In the data rows, the value 128 means zero.
Here are some points:
[115 155 135  97 118 158 121  62 140 170  90  98 124 128 124  74 136  94 183 132 113 115 129 137 166 148 103 145 148  48 133  90  94  59 132 147 152 216 112 133 130 149  86  74 182 154 183 122]
[128 106 105  73 118 156 124  50 140 176  86  95 137 117 114  75 120  66 209 122  79 109 113 133 147 117  92 142 134  39 126  84 102  68 102 159 159 189 104 141 111 146  42 113 153 150 168 116]
[ 94 115  95  84 129 142 109  72 129 144 126 109 162 134 148  55 125  58 190 119 126 113  77 136 107 106 109 124 122  58 111  80 124  85  98 167 150 146 137 135 116 156  43 101 135 134 140  80]
[135  94 100  97 122  89 106 112 130 121 128 127 125 114 162 119 149 134 150 103 101 129 100 149 111 122 129 107  86 132 146 117 143 124  97 147 138 118 152 124 119 136 106 112 105 138 131 130]
[140 112  97 100 122 106 113 118 117 123 132 131 142 114 155 115 137 134 163 107 123 136  94 148 119 139 145  98  95 129 143 128 135 119  96 155 137 120 163 132 123 133 116 125 108 131 131 134]
[118 185  88  92 127 130 117 108  89 118 161 136 165 147 155 105  92 117 149 117 174 131  99 126 103 173 129 109 112 129 124 115 118 119  98 166 116 123 165 121 157 157 135 121 155 128 121 110]
[137 185  92  94 110 160 144 124  67 104 154 114 168 133 160  97  81 136 129 130 174 127 103 140 118 195 146 122 103 159 129 127  97 118  88 154 108 101 163 119 152 176 163 134 161 126 118 115]
[166  79  85 103 129 108 107 126 113 112 140 118 147 117 182 137 106 145 156  71 139 130 105 142  99 133 150  89  69 183 164 158 122 147  94 150 131 105 173 123 121 122  91 174 115 122 122 157]
[154 109 102 114 129 107 104 117 111 126 149 116 147 125 165 125  73 145 149  95 156 145 124 135 106 157 146  98  81 179 168 154 106 135 109 145 133 118 166 132 146 120 109 181 126 141 114 150]
[139 134 104 122 124 123 106 112 102 139 139 106 142 124 156 115  81 134 155 102 164 129 137 138 109 152 144 114  92 151 166 141  96 115 135 148 129 164 159 135 147 127 109 142 144 136 140 151]
[101 104  84 107 117 145 107 155 111 216 143  77 160 119 134 109 158 139 103 161 162 147 159 152 155  67  99 122 100 137 130  96 162  90 135  98 129 109 149 138  71 149 104 125 168 144 171 141]
[ 97 112  84 112 122 145 104 149 117 236 135  69 171 118 136 108 158 158  82 170 172 148 165 150 185  58  95 110  93 141 125  76 166  64 128  93 120  75 164 141  64 147 107 139 178 119 166 153]
[105 117  83 104 149 152 121 159  94 195 143  88 164 121 147 128 153 122 112 142 149 143 152 140 142  81 111 110 106 143 140 124 147 129 128 121 133  99 149 150  75 153 118 104 148 132 141 145]
[114 134  97 113 138 138 110 131 105 163 131 111 133 133 138 127 136 112 133 121 142 135 144 130 135 114 126 110 123 134 145 141 141 133 125 149 139 124 138 138 110 139 116 114 143 139 119 164]
[114 131  87 119 142 137  98 142 111 167 125 120 159 119 139 111 130 121 130 135 147 129 128 146 136 116 129 104 130 143 132 145 141 125 123 136 130 131 159 142  96 148 113 120 140 112 132 161]
[105 148 101 106 149 135 113 139 100 157 130 103 126 131 133 130 123 109 134 115 146 144 125 132 136 123 126 118 116 123 148 140 124 137 121 151 142 118 144 133 119 150 118 104 139 139 122 155]
[122 109  84 109 145 151 112 145  95 187 130  98 158 127 146 121 146 115 120 138 151 139 139 140 143  87 117 107 117 141 149 126 149 129 127 120 142 112 157 148  82 146 114 100 134 131 126 153]
[112 113  86 122 125 153 116 151  97 209 146  81 157 121 148 110 155 135 109 152 158 131 154 147 160  84 106 115 108 137 135 111 152  93 134 108 138 114 158 147  65 150 108 112 158 140 165 150]
[130 116 102 114 127 118 112 123 133 152 134 123 139 118 136 123 122 136 127 110 140 136 142 137 135 117 119 100 117 143 149 126 139 119 127 127 130 132 151 118 123 129 113 141 150 123 154 146]
[100 170 125 119 109 154 123 112 123 214 123  77 137 127 132  88 154 141 107 174 168 126 179 161 192 111 118 134 119 108 137  65 123  49 165  96 109 146 131 134 100 145 121  92 192 131 187 130]
[158 128 148 103 153 112 162 130 129 108 139 149 140 118 125 128 104 127 118 110 101  78 137 134 102 121 138 105 133 153 148 166 100 126 170 140  91 165 121 155 119  67 135 112 119  93 139 104]
[151 124 135 123 124 128 131 143 124 148 137 130 145 117 141 139 130 126 121 127 132 119 119 132 127 125 144 109 130 131 131 155 117 121 153 126 103 153 145 143 103 119 136 118 111 117 126 124]
[168 119 153 101 183  59 185 157 137  89 188 159 182  82 111 158  88 136 109  87  81  64 164 150  58  95 115  98 142 170 128 199  86 119 173 176  86 203 138 144 145  14 180 139 115  96 167  87]
[125  29  73  92 145  32  93 125 140 107 168 138 159 113 165 170 115 159 161  47 117 139 119 121  70 120 140  67  44 228 192 159 168 178  85 153 160  88 182 139 113  91  79 197  72 144 111 171]
[135  75  95 111 147  83  96 126 139 118 146 137 146 114 157 142 108 140 151  69 123 133 127 132 100 123 135  92  80 175 171 150 143 151 107 147 144 115 160 125 133 103  89 167 108 145 129 163]
[113  86 110  93 107  58 111 117 151 116 135 129 127 119 139 136 157 157 160 119  94 130 139 159 127 134 106 135  90 145 161 100 164 120  91 139 155  92 146 141 114 125 122 113  98 157 126 137]
[125  96 117 108  98 105 103 134 173 168 121 124 133 119 105 121 152 158  91 127 111 148 166 147 171  99  66 129 111 142 124  75 175  92 116 101 135 102 154 105  97 148 120 164 170 160 174 133]
[130  99 131  95  96 149 129  96 138 179 113 119 116 154 154 113 148 120 143 151  90 127 154 154 174 104 113 139 128 103 131  69 129  94 133  83 131 100 107 157  81 145  94 122 135 111 149 121]
[134 116 112  99 119 149 124 106 106 130 105 117 121 127 170 139 119 106 189 123 104 113 132 160 141 148 134 137 150 107 130  99 111 115 103 126 141 145 130 146 115 134 124 113 123 114 151 140]
[137 116 124 101 101 162 138 123  64 112 106  93 120 104 192 199  91 141 221 151  85 135 182 203 159 160 138 178 193 148 111  86  66 106  89 112 167 156 133 153 114  99 168 127 117 126 178 154]
[150  86 104  91 104 168 120 123  95 137  99 100 128 105 174 115 120 116 183 129 108 116 100 170 136 129 138 123 145 119 108  93  97  95  89 147 152 143 141 129  93 136 103 113 116 120 161 130]
[161  93  96  93 115 170 124  98  97 140  86 101 126 109 173 108 126  95 182 110 109 109  84 159 148 126 137 118 137  91 102 105 107  79  92 146 136 154 153 132 103 136  92 113 135 110 156 108]
[138 130 142 114 125 130 134 107 126 128 118 143 121 140 137 137 124 111 152 128 112 113 122 130 133 145 147 125 146 114 147 125 110 126 134 129 130 128 116 147 122 135 127 117 118 105 124 131]
[ 77 174 119 150 147 121 119 122  97 125 156 115 153 121 127 196 102 125 170 161 140 154 213 163 137 153 131 145 162 168 123 122 101 170 113 124 187 143 130 157 154 101 160 146 118 135 145 181]
[ 74  95 133 255 228  97 116 170 232  77 147  61 153 194 119 192 214 184 154 190 123 131 122  31 116  87  88 255 196 175  58 185 194 147 112  29 112  97 100   0 186  69 141 165  70  93  34 118]
[ 82 140 192 119  51 124 165  55 143 136 111 153  56 223 142  89 193 123 140 205  78 106 162 126 174 170 165 214 149  81 190  27 123 118 176  70 115  90  36 179 124 168 115   3  87  93  97  88]
[133 117 213 107  62 176 199  73 140 134  76 191  15 246 171 102 172  86 113 198  55  93 140  97 178 162 204 182 186  78 185  39 107 138 210  31  74  58   4 191  81 154 107  20  84  22  52  87]
[111 133 144 108 124 129 146 114 128 137 131 137 116 158 129 139 136 114 127 154 112 136 174 130 141 132 130 134 140 131 150 103 129 139 143  95 130 111 101 154 119 135 133 114 144 117 138 125]
[125 150 160 106 123 129 159  98 128 124 126 161 100 171 143 139 136 109 132 149  91 106 166 126 137 138 152 140 163 135 151 105 115 138 158  90 111 113  82 160 121 117 139  85 122  81 114 121]
[120 135 130 106 121 139 133 118 125 146 137 141 117 150 138 129 140 111 132 147 114 127 161 139 152 125 125 137 137 128 144 100 124 131 136  98 136 114 113 159 120 138 123 118 142 119 133 133]
[ 83 154 116 121 140 116 125 119  94 126 153 112 154 123 150 190 105 122 167 149 131 141 199 171 140 147 118 126 163 168 122 103 107 153  94 129 177 129 149 151 154 109 167 142 150 140 155 170]
[138 158 135 108 171  85 176 148 121  95 177 155 169  97 113 169  90 123 125 116 110  78 170 143  94 119 120 108 158 165 121 171  90 129 147 159 123 173 140 143 144  58 176 120 141 112 168 103]
[133 139 144 106 166 111 157 113 120 121 148 143 155 120 124 155 121  93 121 123 115 104 146 137 115 129 150 105 150 143 131 142 103 135 132 127 127 140 121 159 131  99 150 120 150 106 131 113]
[137 137 139 105 171  87 159 141 130  90 185 156 177 103 107 149  76 133 117  88 119  77 151 144  77 104 106 112 138 150 100 166  86 105 159 175  99 181 129 142 145  56 182 129 141 124 143  92]
[107 133 151 156 128 101 132 135 151 109 182 139 157  80 110 176  69 156 115  90 138 115 155 144  74 122  94 113 134 161  71 157  95 103 130 166 124 162 151 138 137  75 161 148 123 140 112 144]
[ 94 158 139 132 154  99 139 124  97 109 187 125 181  77 129 193  93 120 153 153 148 137 190 161 101 138 114 103 169 187 101 155  99 154 100 151 174 158 158 154 152  69 183 155 141 122 164 154]
[132 115 173 179  78 139  94 127 181 119 131 149 115  84 149 132  86 172 130 125 142 156 115 141 112 136 109 104 145 161  58 164 106  99 122 129 135 159 150 141 129 127 118 163  60 160  94 173]
[ 90  82 152 206  84 156  84  98 183 156 138 125 116 123 115 145  62 154 130  92 163 154 116 128  89 113 112  81 107 147  66 126  96 105 116 153 141 130 132 141 109 144 103 139 130 170  93 167]
[ 95 102 137 156 103 141 106 114 166 140 137 134 109 131 116 132  85 139 121  97 145 157 129 126 107 112  98  99 106 137 104 127 114 125 117 143 140 127 134 120 129 151 110 134 131 170 105 162]
[120 115 134 127 125 123 107 124 144 147 140 131 118 144 122 117 122 123 120 130 126 148 139 133 142 100  99 108  98 116 139 111 136 141 126 123 146 109 135 122 110 153 117 114 153 178 144 145]
[133 112 141 138 118 136  90 124 149 130 122 129 139 123 130 126 125 133 122 127 138 141 113 140 145 113 111 101 113 124 132 136 136 126 127 121 140 138 152 135 128 139 125 136 133 164 122 154]
[106 135 127 117 128 137 116 100 112 135 139 125 118 157 146 136 124  95 149 123 124 138 148 136 135 125 119 127 146 109 126  98 122 145 106 119 152 110 129 142 128 164 123 113 151 145 145 128]
[128 124  90  91 129 162 107  95  88 126 138 102 151 137 179  53 122  47 185 117 163 117  67 157 106 116 130 112 153  76  77  77 105  92  74 156 139 148 165 123 123 163  73 105 137 111 159  73]
[169  91 103  81 115 165 121 109  93 141 107 110 131 126 189  68 131  64 178  98 118  99  71 169 129 113 102 125 153  65  76  83 121  73  89 151 138 148 176  85 113 164  85 101 132 128 183  67]
[ 98  95 111 101 115  84 122 136 139  95 146 146 117 140 139 114 150 127 131  92 107 139 120 129 102 127  83 125  89 142 138 116 177 145  82 166 154  87 159  96 131 151 115 117 110 190 125 119]
[136  75 101  98 108 135 110 119 112 129 124 110 132 136 167  64 140  78 168 114 125 112  63 157 106 105 110 105 116  88  92  76 127 104  77 160 140 123 174 104 109 171  76  92 126 145 161  83]
[ 81  98 116  78 103  16 127 124 138  94 171 155 116 173 107  96 186 117 121  98  98 143 119 128  81  99  58 155  40 117 162 100 225 155  78 170 158  53 144 117 132 151 104  80  80 220 114 104]
[ 74 102  94  79 115  43 107  98 120 104 170 137 157 155 143  46 163  83 162 108 137 114  64 138  76 108  94 133  55 101 127  79 184 119  64 183 154  72 159 126 127 164  67  69  77 167 113  70]
[102 110  96 106 123  66 106 104 136 114 153 134 140 131 150 103 146 147 148  95 131 127 104 139 104 141 135 113  54 146 173 134 155 142  93 166 149 101 159 134 123 133  90 100  97 159 116 141]
[103  49  76  89 118  23 101 108 155 101 169 150 154 125 174 128 140 167 160  60 106 133  84 123  67 129 155  80   7 202 203 147 196 166  81 178 160  69 180 144 113 113  66 155  40 168  67 166]
[125  87  77 101 125  80 113 114 120 116 160 139 145 126 167 116 116 146 158  70 137 131 106 127  82 142 146  88  58 172 180 138 149 148  97 163 151 111 168 140 125 126  69 141  93 149 108 158]
[107 127 103 113 127  82 109 111 137 129 133 129 131 125 141 110 147 137 152 108 129 134 117 138 110 136 146 106  77 133 171 130 157 131 105 152 140 125 148 139 136 131  91 120 109 154 123 148]
[144  85  92  75 115 130 112  95 113 132 111 111 139 118 163  86 145  91 184  97 112 106  78 155 118 125 132 119 110  91 127 101 129 103  81 164 139 135 163 132 104 139  68  99 115 116 144  99]
[109 176 131 106 116 135 131  80 125 152 110 111 118 126 121  65 163 116 169 128 122 115 134 149 155 154 115 140 118  62 140  92 102  76 134 145 142 213 119 128 143 151 103  59 169 160 181 123]
16 more points follow, each with its number after it:
[100 167 141 113 111 111 119  90 135 146 117 113 126 125 127  66 163 116 167 143 124 108 123 140 152 151 119 144 117  66 139  94 115  83 129 161 141 203 120 133 141 156 110  49 149 160 159 123] 0
[ 82 168 143 138 124 114 108 105 144 134 126 112 125 140 116  80 152 126 139 150 144 115 102 130 131 126 122 146 114  94 148 108 127 102 122 132 136 161 115 136 147 158 122  65 160 153 148 125] 1
[113 119 145 178 168 129  89 110 174 129 122  96 140 131 137 121 146 123 152 164 140 127 108  90 134 100 118 158 148 103 131 142 133 106 127  86 114 146 126  89 142 123 129 140 158 144 118 136] 2
[134  95 147 145 149 124 104 105 156 148 113 113 131 130 137 131 149  96 151 153 122 124 106 110 153  89 126 134 141  92 148 130 130 112 121  82 137 134 110 127 112 129 124 134 136 123 123 141] 3
[186 143 122 114  87 171 140 168  80 106 122 110 122  90 192  93 117 152 120 126 140 125  92 173 159 193 146 136 130 160 100 127  86 100 105 134 109 136 168  91 142 148 171 122 131 110 153 113] 4
[167 138 176 147  83 144 111 163 142 100 130 148 126  82 158 132  91 174 110 129 160 165 109 148 137 182 116 141 151 162  78 174 117 109 115 126 119 157 156 118 153 126 156 192  58 150  84 152] 5
[127 164 107 101 119 156 119 122 107 120 134 125 156 130 157 101 105 129 136 118 161 136 101 140 125 158 127 115 127 128 120 126 111 116 101 152 122 136 147 121 144 163 146 124 143 124 124 129] 6
[177 119 150 134  77 161 123 155 132 102 109 127 121  76 180 111 117 169 122 144 139 144 107 171 148 177 128 132 145 170  81 149  89  96 113 133 116 144 164 108 149 142 148 157  83 131 124 136] 7
[190 121 131 118 100 154 119 158 111 127 128 113 128  82 183 115 108 163 118 134 141 139 100 154 146 179 140 134 129 158 109 161  93 103 108 129 126 131 165 111 144 143 132 160  89 127 125 133] 8
[132 208  83  83 111 156 136 118  68 107 156 132 165 134 158  88  83 138 132 134 186 136 108 131 120 201 147 133 127 145 110 122 107 117  96 171 104 121 149 118 164 166 169 121 158 126 127 115] 9
[158 134 109  94 114 141 117 109 122 136 120 112 147 111 141 119  99 131 143 127 120 134 123 133 147 156 134 127 111 127 136 143 113 114 108 145 130 139 140 122 139 150 122 150 138 130 130 138] 10
[151 113  91  87 118 148 116  83 126 151 110 123 140 119 139 119 114 109 178 103  89 131 108 138 139 128 117 110 127  99 126 125 118  99  96 159 158 149 137 139 114 151  98 138 135 132 137 145] 11
[152 130 106  99 117 159 123 111 124 141 105 116 135 108 150 125 113 128 150 117 110 122 111 141 146 141 136 127 124 120 131 131 110 114 103 160 137 156 144 127 116 139 119 145 133 130 132 142] 12
[130 199  99  87 118 154 130 119  89 108 154 127 160 138 153 107  87 137 135 123 168 141 115 128 117 186 144 118 122 136 121 122 106 118 103 166 116 131 155 115 152 170 161 121 157 118 122 117] 13
[156 174 110  94 113 168 149 150  66 115 142 108 148 119 180 106 102 136 125 132 161 128 100 159 135 192 162 129 127 158 106 121  79 112  96 154 103 127 170 120 151 153 179 119 158 105 144 113] 14
[141 152 105 103 123 144 122 104 134 132 131 139 155 131 131 118 101 125 150 124 127 132 120 118 130 145 133 120 114 129 142 133 121 127 119 159 127 133 130 134 145 141 122 129 139 127 126 134] 15
Which two of these numbered points are nearest to each point below by angle, seen from the average point of the first points? Their numbers follow each, nearest first.
[201 110 155 119  83 136  87 156 177  77  81 137  96  36 181 106 142 179 144 177  98 158  92 165 180 152 134 102 181 146  97 169 109 122 123 112 153 168 145 147  98 117 138 178  29 173 150 149] > 7 5
[114 120 123 191 168 147 126 161 148 107 126  91 112 172 119 141 154 144 121 147 136 143 131  71 112 101 114 203 146 119  98 139 164 140 118  98 119 101  97  68 158 140 122 137 161 156 114 123] > 2 3
[ 89 160 115 255 213 147 133 186 169  93 117  55 129 180  99 191 203 172 138 192 146 141 144  53 136 123 126 255 207 155  44 175 170 172 129  66 133 131 105  14 187  78 140 170 108  85  71 131] > 2 3
[109 179 119 104 124 142 130 129  86 133 136 121 125 142 125 132  80 110 133  93 157 164 135 105 119 159 122 140 105 108 146 134 122 143 113 154 120 107 122 118 160 157 151 126 151 154 107 140] > 13 9
[138 132 124 112 103 127  89 138 133 204 104  91 138  94 126 125 124 162 102 151 172 148 150 160 194 110 106 119 115 141 119  93 129  63 143  97 107 115 175 113  94 129 126 174 154 128 180 151] > 8 7
[118 141 111 130 134 136 128 150 111 150 122 140 111 113 116 122 118 123 119  99 130 143 144 119 119 139 118 124 109 117 142 146 135 146 130 151 125 134 129 127 140 142 123 132 141 141 126 136] > 15 10
[144 126 116 121 124 132 102 126 138 182 111 100 143 111 137 112 122 152 122 129 150 141 132 139 162 119 109 119 120 140 138 120 125  88 133 118 125 124 161 117 114 139 118 154 157 123 159 153] > 10 8
[ 98 117 116 174 161 142 131 149 140 113 136 104 117 167 116 138 134 138 121 134 139 146 120  79 102 105 119 170 128 114 106 131 160 150 127 113 130  97  97  84 160 144 122 129 160 153 112 124] > 2 3
[132 230  87  72 105 166 156 121  45 100 164 126 178 137 159  91  73 126 126 136 186 142 113 133 112 208 134 133 122 151 113 108  90 117  82 170 104 120 157 120 165 175 189 123 175 126 123 104] > 9 13
[ 96 129 126 240 222 148 125 165 171  89 129  66 125 194 122 186 188 155 147 191 137 137 146  54 130 107 115 255 214 156  55 158 153 144 122  45 113 122  97  27 186  90 148 169 126  86  78 129] > 2 3
[ 91 160 124 118 149 127 122 103  90 131 151 111 155 143 147 150 119 101 166 143 146 140 155 152 126 142 147 113 150 148 123 109 121 159  86 125 166 127 144 149 141 135 132 127 164 130 141 155] > 13 9
[119 153 110 113 120 122 124 136 123 113 114 151 109 113  85 117 107 130 109  83 139 164 141 111 110 163  90 146 120 131 134 145 144 154 117 176 128 122 124  99 154 135 138 155 136 160 134 134] > 15 5
[136 105 136 142 124 121  92 108 143 140 114 123 125 122 127 124 131 113 136 150 132 142 114 127 165 107 143 101 118  94 168 115 123 131 131  99 145 124 127 150  95 138 132 117 155 146 143 150] > 3 2
[146 185 113 101 105 168 147 149  61 109 139 104 153 117 171  99  99 151 118 141 158 131 107 154 142 194 153 135 128 166 116 131  86 119  96 150 113 116 160 119 161 154 181 120 156 119 133 125] > 14 9
[142 129 160 159  99 139 128 142 125 128 139 162 119  94 113 149  67 145 109  73 153 150 121 121 105 147 109 125 120  96 118 150 108 118 128 132 113 140 130 126 147 114 142 149 116 137  78 142] > 5 7
[113 129 102 229 187 155 144 201 131  65 107  82  79 153 104 138 157 194 115 162 164 151 126  35  85 122 107 255 156 108  76 146 207 147 116  86  81  80  78  36 210 103 149 157 182 128  91 102] > 2 3
[167 112 173 134 134 122 102 116 144 125 105 136 121 120 127 141 145 112 125 171 135 138  88 115 175 126 161 101 150  65 183 132 132 138 148  75 135 138 126 149  94 118 158 126 124 143 121 133] > 3 2
[111 140 111 139 136 134 119 122 117 117 147 132 135 140 124  99 115 123 128 129 147 128 103 111  99 131 135 141 127 114 110 136 138 121 121 146 119 117 119 131 161 137 116 123 142 121 116 103] > 9 6
[137 108 145 181 101 151 128 163 102 138 135 154 104  91  92 151  65 151 113  64 178 153 122 117  83 160 114 138 123  85 109 151 143 109 122 143 112 143 120 130 160 121 137 166 128 135  76 127] > 5 8
[106 150 117 110 163 107 140 114 107 116 157 126 172 126 137 148 108 106 143 124 151 125 144 138 110 141 124 108 145 137 121 142 105 144 106 151 147 143 142 126 147 120 148 138 164 126 157 128] > 13 9
[163 111 175 173 100 136  94 131 142 147 128 139 146 111 135 187  91 132 110  93 163 166  98 129 143 132 116 100 133  71 113 159 132 102 121 103 133 153 182 123 105 114 156 164 100 155  66 159] > 5 7
[121 128 141 130 161 111 150 116 128 113 166 140 160 133 118 149  92 118 113  85 122  89 123 123  81 100 131 101 131 129 113 144  97 110 153 157 112 159 124 143 133 106 159 119 153 133 121 101] > 15 13
Now 16 new points, numbered from 0 again:
[165 134 108  93 112 157 141 131  76 132 125 106 133 106 175 129 119 133 151 127 115 125 116 167 148 153 152 125 137 130 121 122 100 111  94 139 127 148 164 123 141 148 155 123 148 119 156 133] 0
[114 209  88  79 118 133 134 107  94 101 160 148 170 143 122 117  71 129 122 126 177 141 123 109 109 181 130 119 104 151 140 130 114 121 106 168 124 119 130 135 171 160 165 133 154 146 110 117] 1
[134 167 129 107 123 117 134 111 116 116 146 149 155 138 119 134  95 128 116 127 135 124 119 116 122 158 143 119 126 126 143 147 110 119 122 147 121 136 130 141 147 140 141 132 143 139 112 125] 2
[161 154 161 120 113 118 137 130 138 116 150 157 153 120 119 131  95 137  99 111 147 125 125 120 108 160 138 132 141 134 141 171 101 113 147 139  98 144 124 140 142 107 155 142 117 133 102 114] 3
[132 184 107  97 111 145 131 122  94 113 148 140 156 126 139 109  86 138 125 130 172 142 114 126 114 171 126 125 117 143 125 136 117 121 100 153 118 127 145 126 155 156 161 140 149 127 120 120] 4
[134 131  80 119 115 111 130 147  99 109 132 139 133 108 142 129 116 141 139  97 145 139 114 137  98 143 153 108  92 145 154 139 149 151 102 158 135 117 152 136 130 135 116 146  96 132 118 147] 5
[125   0  44  74 130   0  88 117 157  85 186 159 157 124 186 135 142 170 166  39  92 132  73 122  46 118 160  53   0 230 224 154 203 184  56 178 158  39 190 135 106 100  44 176  25 151  66 166] 6
[124 125 118 161 140 144 117 134 144 146 115 114 130 126 109 147 147 113 154 118 128 130 115 137 145 105 121 140 127 122 117 159 133 149 116 125 153 140 139 107 125 133 110 140  82 115 117 157] 7
[136 168  83 127 105 140 130 169  66 107 124 136 121 109 125 109 129 149 135 110 156 148 120 139 112 168 145 124  98 128 131 140 145 162 106 158 120 130 144 119 139 134 133 139 100 128 117 128] 8
[129 157 106 142 133 125 119 152  92 126 116 130 119  92 111 126 121 117 134 100 143 150 151 132 120 137 144 124 106 130 146 137 128 182 112 147 136 147 147 141 125 121  98 163  86 125 128 163] 9
[105 151 107 133 130 107 115 141  99 124 131 135 138 107 114 149 136 124 143 112 138 150 155 141 124 134 131 101 103 141 138 150 149 186 112 157 161 127 156 136 121 112 111 153  72 130 122 171] 10
[109 114 114 137 114  96 101 144 142 107 141 137 136  99 136 151 130 157 150 123 131 164 138 149 109 139 126 100 101 191 121 149 149 168 101 156 158 122 159 154 128 105 113 165  54 142 106 170] 11
[120 157  84 142 123 116 131 163  86 116 133 128 127  96  99 135 127 138 141 106 147 146 143 136 109 147 141 133 112 129 132 146 159 176 117 158 143 138 134 140 138 106 126 143  93 127 123 142] 12
[ 76 179  87 166 149 101 150 155  67  99 148 100 142 112  97 186 148 152 139 163 162 163 172 128 108 173 148 160 126 170 115 133 161 201  89 154 175 109 137 139 157  86 152 137 109 117 127 164] 13
[ 76 165  83 169 148  71 146 173  94  73 140  94 138 129  84 177 198 166 123 163 148 154 150 108 110 168 143 191 107 173 117 139 213 214  94 156 176  77 134 102 163  88 135 125  77 118 101 149] 14
[ 77 179 111 134 159 111 137 123  82 120 170 101 168 108 127 189 121 111 166 166 152 149 197 145 114 155 136 110 144 165 117 130 115 164  82 141 187 138 149 162 151  94 165 147 162 121 156 166] 15
Which two of these numbered points are nearest to each point below by angle, seen from the average point of the first points? Their numbers follow each, nearest first.
[213 122 194  90 198  68 242 166 147  63 167 210 140 105  91 158 124 127  42  83  40   0 123 104  51  77 142 116 157 140 120 189  84  88 238 156  27 193  54 162 132  16 199 102 109  76 137  15] > 3 2
[ 64 156 129 142 139 125 123 111 103 122 164 101 166 108 147 186  91 122 163 172 159 160 190 156 121 151 121  97 152 193 101 123  90 158  85 137 196 144 152 171 147  99 152 150 142 145 150 185] > 15 13
[132 149 168 103 143 126 165 101 119 121 132 150 122 157 131 145 135  94 122 138 102 106 145 118 131 142 175 117 155 129 145 123 106 147 143 105 125 132  87 158 136 129 136 100 144  86 115 114] > 2 3
[136 101 194 122  92 177 179  77 143 141  72 175  56 223 138 112 168  73  94 169  91 111  92  65 161 136 221 111 156  84 171  81 124 150 179  63  95  69  34 184  78 179  94  60 136  58  79  90] > 2 3
[101 189 101  94 129 143 115 109  89 143 158 120 159 153 129  99  92  96 137 115 171 143 112 113 112 140 119 119 101 120 136 121 125 132 105 151 130 111 143 119 154 160 133 122 155 155 120 112] > 1 4
[136 193  72 164 109 129 145 205  42 100  85 139  91  67  54 121 149 156 127 108 158 172 158 124  96 166 153 155  96 116 123 153 176 221 121 170 131 140 118 137 131  83 111 170  58 132 116 173] > 12 9
[130 177 119 100 115 168 150 161  60 101 142 109 152 114 159  94  95 140 105 141 173 122 111 166 135 207 129 152 126 173 127 133  87 109  91 143 109 115 147 101 162 158 189 131 167 128 144 103] > 4 1
[112 153 117 136 128 155 120 140  95 139 122 135 112 110 112 126  95 118 119  89 152 160 119 120 112 149 114 127 112 103 147 145 128 139 118 151 118 121 120 119 152 136 128 140 133 147 115 132] > 8 12
[123 184  82 210 141 158 152 214  79  71  81 101  61 141  35 139 200 184  72 161 159 183 151  81 137 175 114 255 145 106  72 143 216 202 148 153 132 103  93  32 192 105 123 132 121 130 117 113] > 14 12
[218  96 139 109  64 189 147 176  84 114  69  96  94  56 212  99 136 169 137 134 100 112  89 198 178 175 157 138 154 151  69 134  74  86 105 128 113 159 171  91 120 137 135 124  85  98 165 132] > 0 8
[127 175 117 104 133 153 151 147  79  98 156 111 172 105 151 120  90 140 126 134 164 123 137 158 122 188 127 141 132 182 118 146  89 116 103 151 116 131 157 115 158 130 191 135 152 120 139 118] > 4 1
[119 150 124 191  84 143 121 187 143  96  92 162  66  74  52 117 119 178  85 101 147 184 152 123 109 166  71 171 134 131  72 148 163 172 135 159 130 146 104 105 161 114 126 171  70 167  96 155] > 12 9
[ 99  90  94 122 104 118  90 110 138 126 131 103 134 136 136  92 127 117 167 114 131 122  77 131 105 107 142  90  89 122 136 103 137 122  95 164 147 115 143 134  99 163  87 102 128 156 125 121] > 6 5
[ 96  96 109 108 120  42 101 127 156 107 142 137 131 130 117 132 176 156 136 121 108 132 122 155 119 107 110 128  71 157 167 117 189 140  91 142 155  93 152 124 121 121 113 108  81 154 111 135] > 6 11
[124 190  65 244 172 175 156 223  79  55  75  75  82 141  56 129 195 201  90 183 182 165 125  64 123 173 150 255 156 102  57 151 222 194 149 131 109 110  85  36 205  96 118 139 116  78  99 107] > 14 13
[193  81 125  80  89 179 142 134  89 145  64  86 105  75 181 164 122 150 201 125  55 109 136 201 182 149 137 160 175 129 100  91  73  89 103 127 150 165 148 118  96 110 139 140 108 123 186 147] > 0 7
[130 178  79 213 128 165 139 198  82  90  94 105  88 116  55 123 158 175  97 143 171 156 124  94 124 176 148 214 139 108  92 142 187 189 131 148 126 130  98  91 181 114 114 138 104 122 109 127] > 12 14
[244 104 255  55 184  81 255 145 159  65 121 252 105 141  93 143 158  86   0  99   2   0  75  37  58  69 197  95 176 118 134 194  83  96 255 119   0 164   0 189  84  29 186  58  91   6  96   0] > 3 2
[ 91 170  97 158 143 124 129 146  94 119 131 106 146 127  94 170 159 135 136 143 143 156 154 135 131 151 141 150 127 144 123 142 160 184 117 134 168 126 131 121 151 107 130 130 114 125 118 164] > 13 14
[ 96 133 114 141 140 116 114 123 123 113 142 120 127 146 131 158 131 124 166 143 125 140 157 139 143 131 132 142 145 149 134 118 131 152 112 118 162 111 122 130 140 138 139 124 136 140 126 149] > 13 15
[120 144 163 132 143 151 147 106 134 131 117 131 110 152 133  74 131  92 116 138 144  93 102  98 126 127 146 130 149  91 126 111 102  94 146 116  89 158  88 133 146 138 115  88 173 106 135  79] > 2 3
[105  96 106 141 120 124  92 116 144 131 123 113 130 125 134 103 129 128 147 125 126 127  85 136 120 102 149  79 104 139 124 116 116 136 109 157 147 119 136 144 103 155  97 102 128 155 130 141] > 6 11
